A =
array([[106, 126, 122, 114, 109],
       [142, 138, 117, 114, 104],
       [120, 146, 139, 117, 141],
       [107, 128, 123, 113, 110],
       [143, 133, 141, 104, 141],
       [149, 108, 136, 136, 141],
       [139, 139, 116, 113, 105],
       [150, 107, 136, 136, 142],
       [141, 134, 142, 104, 140]])
Indices start at 1.
What is the entry just right of 108?
A: 136
The entry in row 1 and column 1: 106
What is the entry in the bottom-right corner?
A: 140
The entry at the centre -> 141
The entry in row 3 and column 1 is 120
The bottom-left entry -> 141
What is the entry in row 1 and column 2?
A: 126
The entry directly below 122 is 117
What is the entry in the top-right corner?
A: 109
What is the entry at row 1, column 3?
A: 122
What is the entry directly above the centre entry?
A: 123
What is the median entry?
A: 133
What is the entry just right of 149?
A: 108
The entry just right of the largest entry: 107
What is the entry just left of 133?
A: 143
The entry at row 2, column 1 is 142
What is the entry directly above 143?
A: 107

Questions about the array below.
1) Report the top-left entry.
2) Report the entry in the bottom-right corner.
3) Report the 4th entry, reading row by row.
4) Report the 3rd smallest entry.
5) Report the third entry on the diagonal from the top-right corner.
6) Report the entry just left of the smallest entry.
7) Report the entry directly below the smallest entry.
8) Report the entry directly below the largest entry.
[[120 121 119 144 128 128 125 110 120 133 127 122 119]
 [115 119 142 133 130 151 131 132 112 141 138 137 119]
 [127 123 128 131 136 113 141 139 121 117 129 112 139]
 [141 117 119 124 122 117 130 119 106 144 122 120 115]
 [139 118 125 125 124 115 138 125 119 141 116 121 121]
 [130 137 135 134 135 128 133 133 140 124 133 121 141]
 [147 134 127 140 131 130 128 156 114 130 105 132 132]
 [141 132 136 141 142 138 114 134 108 132 114 129 137]]
1) 120
2) 137
3) 144
4) 108
5) 129
6) 130
7) 114
8) 134

grid =
[[128 134 125 122 107 139 137 127 119 123 116]
 [127 123 129 123 138 137 130 116 124 123 141]
 [122 139 132 126 138 141 124 140 109 132 114]
 [139 109 118 134 130 135 125 115 126 117 135]
 [123 117 139 121 143 128 135 135 125 127 136]
 [130 116 141 131 114 134 131 137 149 126 115]
 [142 134 124 128 145 126 144 123 123 126 122]
 [106 138 138 140 114 112 121 130 123 133 137]
 [138 128 130 143 145 138 128 126 143 131 150]
 [133 137 115 107 129 138 112 135 120 134 144]
 [131 145 116 128 133 137 141 121 140 146 110]
 [150 129 144 127 129 116 108 135 143 122 130]]
Rows and columns are numbered from 1.
Report the bottom-left entry.
Answer: 150
Report the entry in the top-left corner.
Answer: 128
The entry at row 3, column 1 is 122
The entry directly below the smallest entry is 138
Report the entry in row 1 and column 2.
Answer: 134
The minimum: 106
Report the entry at row 2, column 2.
Answer: 123
Report the top-right entry.
Answer: 116
Report the entry just right of 142.
Answer: 134
The entry at row 1, column 3 is 125
Report the entry in row 2 and column 1.
Answer: 127
Report the entry in row 2 and column 3.
Answer: 129
The entry directly below 119: 124
Report the entry in the bottom-right corner.
Answer: 130

x =
[[116 144 130 143]
 [120 117 147 141]
 [132 108 150 118]
 [130 143 126 112]
 [121 128 115 153]
 [134 114 105 143]
 [140 112 132 110]
 [120 122 156 132]
 [122 136 108 150]]
The first entry, reading row by row: 116
The entry in the bottom-left corner: 122
The entry just right of 147: 141
Report the entry directly below 117.
A: 108
The 1st entry on the diagonal from the top-right corner -> 143
The top entry of the column that holds the largest entry -> 130
The entry directly above the smallest entry -> 115
The fifth entry from the end, reading row by row is 132
The entry just right of the smallest entry: 143
Report the 5th entry, reading row by row.
A: 120
Report the last entry, reading row by row.
A: 150
Report the smallest entry.
A: 105
The 3rd entry from the end, reading row by row -> 136
Report the entry just left of the largest entry.
A: 122
The entry directly above 156: 132
